Here is a table of points, one per row:
[  4 -26  -3 -10  -7 -17  22   0 -26   9 -15  17   6  20  12 -19  30 -10
  -4   6  15  12  11  20 -38   3 -50  12  40  31 -18 -22 -53 -30]
[-43 -25  -5   0  40 -27  42  39  14 -17  17  26  -6 -50  32  20 -32 -24
  54 -43  23 -17   6  -2  -8   8  22  20  37 -21  -3 -89  -6 -27]
[ -3 -15 -48  -7  15  12 -13   3   9 -10  12  16 -16  17 -12 -21  10 -12
  -3   4 -12  -4  26 -37   4  26  -4  12  -9  14  18  -7  11  31]
[ 26 -28 -21  21 -26  24 -19  50  50  15   6 -17 -19 -16  40  20 -64 -10
 -39  17 -31 -17  12  20  42 -26  16 -51 -16  59 -22 -21 -21 -31]
[ 19   7  20   1  13  -2  20 -28 -10  -8  -6  19 -43 -38 -11 -27  24  27
  26  -3  25   1  10 -33  53 -14  -3   0 -43 -18   7   2  41  11]
[ 20  30  43  -2   1 -31   0 -17 -31 -16 -19   3  21 -16  -8  14  13 -21
  11  23 -24   9  37  11 -41   5  10  36 -12   0   5 -26  -4 -35]
[-49 -32 -22  -9  67  -5  25  -8 -16 -16  42 -18   5  24  -4 -21  45  13
 -69  -2 -10  16   8  43 -26   3 -36 -33   9  45   2  30 -16  13]
[-32 -20 -12 -14  40  -7  28  12 -27 -10  32  -7 -14  31   8  -6  28  29
 -87  21 -39 -19  49  27  12 -24 -33   2  -4  49  -7   6 -19 -18]
[-39  -6   1 -14  59  35   6  35  67   8  35   2 -32 -37   5  -1 -28 -15
  -1   3  42 -27 -12 -20   2 -10  33   5   7   3 -16 -46  52 -53]
[-66  25 -30   3  -3  -8   1  16 -10 -20  31 -29  15  36  22  -1  18  33
 -28 -15   0  -4 -46  42  15   7  -2  42 -29  21 -22  59  61 -79]
[ -4 -46  53 -41  51 -38  -5  25  28   6 -10 -15  16   8 -11 -11 -49   6
 -30   7   1  31   3  -8   6  14  -3 -15  16 -39  -5  79  17 -30]
[  3  20  35   2  -1  -1  15  -6  10  -9 -37   0   4  34 -10 -11   1  -8
   3   6 -14  10   6 -23   2   9  -8  43 -16 -13  13  18 -73 -12]
[  5  43   1  -9 -27  74 -19 -16   6 -12  -4 -29   3 -22 -11 -26 -11  24
   4   0  28   4  -3  18  56   4 -27  48   7 -60  18 -37  17 -28]
[  1 -29 -53 -29   1 -40  -4   9   5 -23 -10   8   4  27  17   7  25  24
 -28  -1  11 -19  42   3 -21   5 -60  13  33  70  -7  15   8 -40]
[  0  -7   4   7 -23  23   1 -32 -17  35  -5 -21  13  -9  -6   4 -22  -2
  37   9   5 -20   8   5 -23  25  -3 -16 -13 -11  -5  22 -16  35]
[ 29   3  34  -3 -37 -18   7 -23   1   8 -16  16  24  -3 -16  -1   6   0
   3  14   1  -5   1 -22  -1 -11  -5  31 -12 -12   3 -12  -8  17]
[  3 -27 -10 -10 -36  21 -12  -6 -12  12  36  -2 -22  23  -9 -22  12   8
 -32  10   2 -26  13 -10 -18  30   5  21   7  18  31 -13 -13  -7]
[-38  33  25  30  80  41  14  -8 -56  11 -23   7 -22  27  -2  18  -5   8
   1  10 -30   5  -3 -23  28  -3 -25  39 -28  29   5 -83  -1 -48]
[-35 -37 -28 -15   5   0  13  13  13  -5  34  11  -9 -18 -22   6   0 -20
   9   8  26  -8  12 -40   6  16  18  30   3 -13  25 -37  17  14]
[  7 -23 -19  12  39  32 -24  -6 -27  14  20  -7   6  11 -12 -16 -46 -25
  -8   1  -4  -8   4   0  -9   1  -9 -41  35  12  13 -31  81  57]
[-47 -26  46   7   5 -40  11 -43   1  -2 -13   8 -37  -6 -15  20  39  61
  17  -3   0 -20  27  21  19 -42  24 -17 -53   9  10 -19  79  -1]
[ 15 -45 -13  23   7   5  -1 -40   7  -8  33  -4 -10 -31 -17  10  -2  17
  55  29 -28  -2   3 -15   7  -8 -33 -26  99  10   8  -1   0 -29]
[ -9  -8  -4 -18   5  27  -5 -42  15  -4  -1 -19  40   0   3  -5  27  32
   9  18  19  11   9   7  24 -27 -16  27   5 -68 -15 -85  28  13]
[ 21  50  22 -14  36 -39  12   7   8  -7 -43  29  -6  15  10 -31 -11 -22
  16   6 -11  10  -9  -8  -8  10  18  24  -3 -32  -8  12 -37 -15]
[  8  11 -34  30   6  14 -26   9 -29  23   3   1  40 -23 -17 -16 -24 -48
  34  -9  -1 -11   5  -2  -8 -14  15 -27  44  14  -4  33  47  12]
[-42  25  11  29  40   4   7   6 -25  -1 -30 -11  -3  28   6   5 -29  -6
  13   7 -16 -21   0 -13   3  17 -14  34   8 -42  10  19 -69  55]
[-20  -4 -77  18  26  54 -16  -5  -7  32  -7   4 -42   7  22  28 -11  68
  12 -41  -9  11  19  -2   6 -18  28 -48 -75  39 -33  31  -9  21]
[ 15  29 -55  34 -21 -11  -9  52  13   5  10  -8 -43   9 -30   7  32   5
 -59  -4  36  13 -12   5   0 -21   0  25   8 -18 -13 -38 -25  55]
[ 35 -28  23   6 -22 -32  12 -17   2  -9  -1   4  33 -19 -25  31  28 -14
  10  -9  -1  11 -20   8   7 -64   9  -7 -16  25  13   9  36  25]
[ -1 -28  39 -29  41 -53 -16  36 -33  21 -21  -3  12  26  14  16 -38  -8
   0   0  52   0  -9  41   5  20  23 -57  31 -46 -18 -63 -46  -9]
[  3  20  -5   6  -6  14  -4 -24  32   7 -12  -1  14  -6   1 -35 -14   3
  16  -6 -15 -12  -3   2 -35  28 -19   3  17 -21  11   7  12  25]
[  5  27  15  14 -62  29  -8  28  38 -19  26  23  -8   5  10 -45   1  13
   1 -22 -31 -26  -4   6 -14  15  41 -23  24 -51  16  -3  -3 -22]
[  3   5 -27  10  42 -49   5   4  20  24   0  28   3 -57  19  28  -8 -16
 -36 -31 -14 -37  -1   1  57  19  12 -49 -11  38 -23  27 -24   3]
[ 21  -2  -7 -10 -40  -5  13 -13 -27  10 -16   5  -5  23  12  10  14 -17
 -15  -5   8 -15  -5   3 -53  20  -7  37  28   0   3  13   1  -7]
[ 40 -19   0   7  -4  11  -8  -9 -11  17  -3  -1   0   5 -21  21 -26 -36
  -6 -12  -6  -7  -8   0 -19  12  -6  -6  13 -15  14  37  12  42]
[ 46   3  18  -8 -39 -16  11   2 -36  12 -20  -6 -18   2  -7  19   5  -7
  50 -11   8 -10 -20   1 -42  12  -4  13  17   3   3  33 -16  28]
[-12   8  55 -25  73 -57   7  15  34  -3  -3   3  12  -2  -6 -14   0 -14
 -27   5 -16  19  -3  -2  -8  -6   6 -22  24 -66   8  69 -13 -10]
[  3  54 -22  15 -47 -13  -3   0   3  24 -10  35 -16   5  19   4   3  -6
  -3   3 -19  -9 -14  -1  -9 -43   3  34 -16 -26  19   8 -22  18]
[ 40  27 -55  27 -23 -36   6   0  33  -4  -1 -10 -10  12  -8 -12 -17  -2
 -50  -5  28   4  -6  20  10  -9   5  26 -12  49 -28 -33 -38  23]
[ -2 -72 -37  17  -1 -13  42  26  -4  11 -50   8  17 -23   9   7 -29  13
  -6  -4   4   9 -19  49 -45  15  22 -22 -14  59 -20  13 -58 -21]
[ -2  35   9  15  -8  12  12  -8 -15  18   2 -13  -4  35  -6  -1 -34 -15
  12   7 -13  -5  -6 -33  -5  15 -15  22  -7  19  18  -6 -54   9]
[ 22   3 -21   3   8 -10 -21 -40 -40 -19  10 -21   0 -64  25   9  14   9
  44  40  27  -3  33  10  29 -19  32 -30 -33 -30  -5   0  20  25]
[-13  -9 -25 -22  50  14  -9  28 -39  11  57  25 -14 -22  -4  34 -25  16
  10 -22  -4  13 -29   8 -51 -14 -19  22 -28  20  37  66 -57  19]
[ 37  -6  15  12  17 -29 -11  17 -36 -38  36 -18  14 -50  33 -27  16  -1
  14  29  23  22  19 -22   9 -11 -16 -33 -41  17  19  -5 -38  17]
[  2 -20 -15  -2   0  40 -11 -39  -5 -21  18 -36  46  44   1 -20  15  35
  -6  25  23  -4  13   3  26  -5   2   5 -52   4  -4 -18  16 -69]
[-48 -13  13  33   3 -14   2 -11   4 -43   3 -38  -6   9  14  27  -7  37
  -6   3  -5  19 -65  18  30  24  -3   1 -66  36  -2  34  22  33]
[ -3  17 -22   8  11   3 -17 -25  27   8  24   7   4   4 -29 -31  15 -19
  11  -5 -18  20  11   6  -9  18  -3 -25  29 -15   0 -23   9  21]
[-26  62  36 -25 -17  23   0  15 -18 -21 -53  15 -31  53   9   2 -11  14
   8   0   9  11 -43 -10 -11  13   8  45  25  -9  14 -13   5 -34]
[-29  65 -10 -40  27  19  -9  63 -15  -9  77 -35  28 -17   5  34  19  -5
 -28 -23 -13   7 -27 -27  68 -31  -5  11  44 -17 -12  17 -19  27]
[-14  42  58   1  78 -48  16   7  34  -7 -22   1   4  -4 -10 -12  23 -24
 -23  13 -14   4  -9  -2 -20 -11  17 -18  21 -51   0  50 -28  -1]
[ 20 -14   5  -3 -27  25  -2 -21  -4  29  13  -7 -10 -15   7  21 -15 -39
  22 -17   9 -12   1   2 -11   3   1  -3 -24 -15  -1  21   5  58]
[ 32   2  34 -14 -26 -13  -4 -50   5 -15 -21  22   9   4  -8  32  40   7
  25   4  14 -23  12  -8  19 -35 -13  25  -8   1  -4   1  -5 -10]
[ 23  -4  -4   0 -22   8  -6  -3  27  33  -5  10   0 -25  19  16  16 -23
   0 -16 -35  -3  16  -1  21  11 -17 -36 -52  13 -33  21  15  15]
[ -8   9  -2  10 -11  -5 -16 -28  23   5  22   0  10  19  -1 -40  20  -5
  10 -11 -24  -3   6  -2 -27  14   6 -20  35 -13   8  13 -14  40]
[ 17   3  30  -3 -43  -2  33   2  11   3  21   4   8  30 -23  -9  27 -19
  15 -11   6   1 -29  -7 -23  -3  32  21 -24   0  -9 -43  15 -11]
[-19 -34 -14   3 -79  38 -16  30  13   3   0  -8   3 -31  -1  -9  76 -16
  63 -25  -8  27   4  15 -44   7  -3 -48  16  13  10  11  26  14]
[ 25 -57   6  34  50  -3 -14  15  -8  -7 -32  20  34  -4  13  -4 -36 -32
 -29   6  -6 -24 -29  -7  21 -25  -3  -1  18  29   7 -59  93  10]
[  4  -2  29   6 -30  35  -3   6  -4  -7 -19   3  -8 -10  -5 -18  23 -30
  32  20   6   2 -39 -11 -11  39  35   7   3  -2 -17  37 -26   3]
[  7 -81  38 -35 -18 -26  -6  11  -1   6 -18 -14  11  22   7  12 -73  16
 -44   5  30  35  -2 -18  29  12 -27  -7  15  18   7  52  38 -60]
[-19  60 -45   0 -49  30  -7   3  23  -1  19   9 -18   9   9 -20 -19  14
  -8   5 -19   5  16 -26 -18  32  47 -33  -1 -39  15  23   1 -18]
[ 19  40  -5 -21 -98  13 -12  27  18 -35   0   6  46  16   9 -25   2  32
 -12 -17 -27   4   3 -22   7   5  34 -28   6  24  26  16 -23 -22]
[ 27 -10  11   1 -16  22  -5   1 -20  20 -18 -24 -22   4 -34  20   1  14
 -66  -4  -6  50   8  21 -33  -7  12  27  38  -3 -20 -19  72 -37]
[-37  31 -17  23 -17  27 -15   5  17   5 -76  31 -36 -17  -6  46  -5 -31
  56   6  -4   4  10  13  37   8 -18 -39 -14  28  -3 -21 -29   4]
[ 32  10  43 -23 -59 -28  17 -13  -6   3 -11   9  15  -8 -15  20  40  -4
 -15   8  -1   0  -4  -1 -11 -31   8  14 -16 -14   3   7  20  29]
[ 22  10  -9 -15  10  11 -24 -36   4 -20  15 -15  10  -6   9 -11 -17  26
  63   3  50  15  15  12  39   7 -32   2 -13 -39 -40 -38   7 -10]
Along one direction, these points spread out more than along any other. Take the direction at right angles to it along which they spread out most. Go by this last direction. How many in every 100 of the points above lie lower along it than each point below? Answers are rounded to whole numbers. More than half of the points above lie lower than the first one.
[-37  31 -17  23 -17  27 -15   5  17   5 -76  31 -36 -17  -6  46  -5 -31
  56   6  -4   4  10  13  37   8 -18 -39 -14  28  -3 -21 -29   4] --> 23
[ 23  -4  -4   0 -22   8  -6  -3  27  33  -5  10   0 -25  19  16  16 -23
   0 -16 -35  -3  16  -1  21  11 -17 -36 -52  13 -33  21  15  15] --> 26
[ 22   3 -21   3   8 -10 -21 -40 -40 -19  10 -21   0 -64  25   9  14   9
  44  40  27  -3  33  10  29 -19  32 -30 -33 -30  -5   0  20  25] --> 3
[  3 -27 -10 -10 -36  21 -12  -6 -12  12  36  -2 -22  23  -9 -22  12   8
 -32  10   2 -26  13 -10 -18  30   5  21   7  18  31 -13 -13  -7] --> 43
[ 20  30  43  -2   1 -31   0 -17 -31 -16 -19   3  21 -16  -8  14  13 -21
  11  23 -24   9  37  11 -41   5  10  36 -12   0   5 -26  -4 -35] --> 68
[ -3 -15 -48  -7  15  12 -13   3   9 -10  12  16 -16  17 -12 -21  10 -12
  -3   4 -12  -4  26 -37   4  26  -4  12  -9  14  18  -7  11  31] --> 34
[-49 -32 -22  -9  67  -5  25  -8 -16 -16  42 -18   5  24  -4 -21  45  13
 -69  -2 -10  16   8  43 -26   3 -36 -33   9  45   2  30 -16  13] --> 88
[-13  -9 -25 -22  50  14  -9  28 -39  11  57  25 -14 -22  -4  34 -25  16
  10 -22  -4  13 -29   8 -51 -14 -19  22 -28  20  37  66 -57  19] --> 89
[-32 -20 -12 -14  40  -7  28  12 -27 -10  32  -7 -14  31   8  -6  28  29
 -87  21 -39 -19  49  27  12 -24 -33   2  -4  49  -7   6 -19 -18] --> 74
[-43 -25  -5   0  40 -27  42  39  14 -17  17  26  -6 -50  32  20 -32 -24
  54 -43  23 -17   6  -2  -8   8  22  20  37 -21  -3 -89  -6 -27] --> 32
[  0  -7   4   7 -23  23   1 -32 -17  35  -5 -21  13  -9  -6   4 -22  -2
  37   9   5 -20   8   5 -23  25  -3 -16 -13 -11  -5  22 -16  35] --> 45
[-48 -13  13  33   3 -14   2 -11   4 -43   3 -38  -6   9  14  27  -7  37
  -6   3  -5  19 -65  18  30  24  -3   1 -66  36  -2  34  22  33] --> 42
[-19  60 -45   0 -49  30  -7   3  23  -1  19   9 -18   9   9 -20 -19  14
  -8   5 -19   5  16 -26 -18  32  47 -33  -1 -39  15  23   1 -18] --> 54
[-29  65 -10 -40  27  19  -9  63 -15  -9  77 -35  28 -17   5  34  19  -5
 -28 -23 -13   7 -27 -27  68 -31  -5  11  44 -17 -12  17 -19  27] --> 72
[ 37  -6  15  12  17 -29 -11  17 -36 -38  36 -18  14 -50  33 -27  16  -1
  14  29  23  22  19 -22   9 -11 -16 -33 -41  17  19  -5 -38  17] --> 48
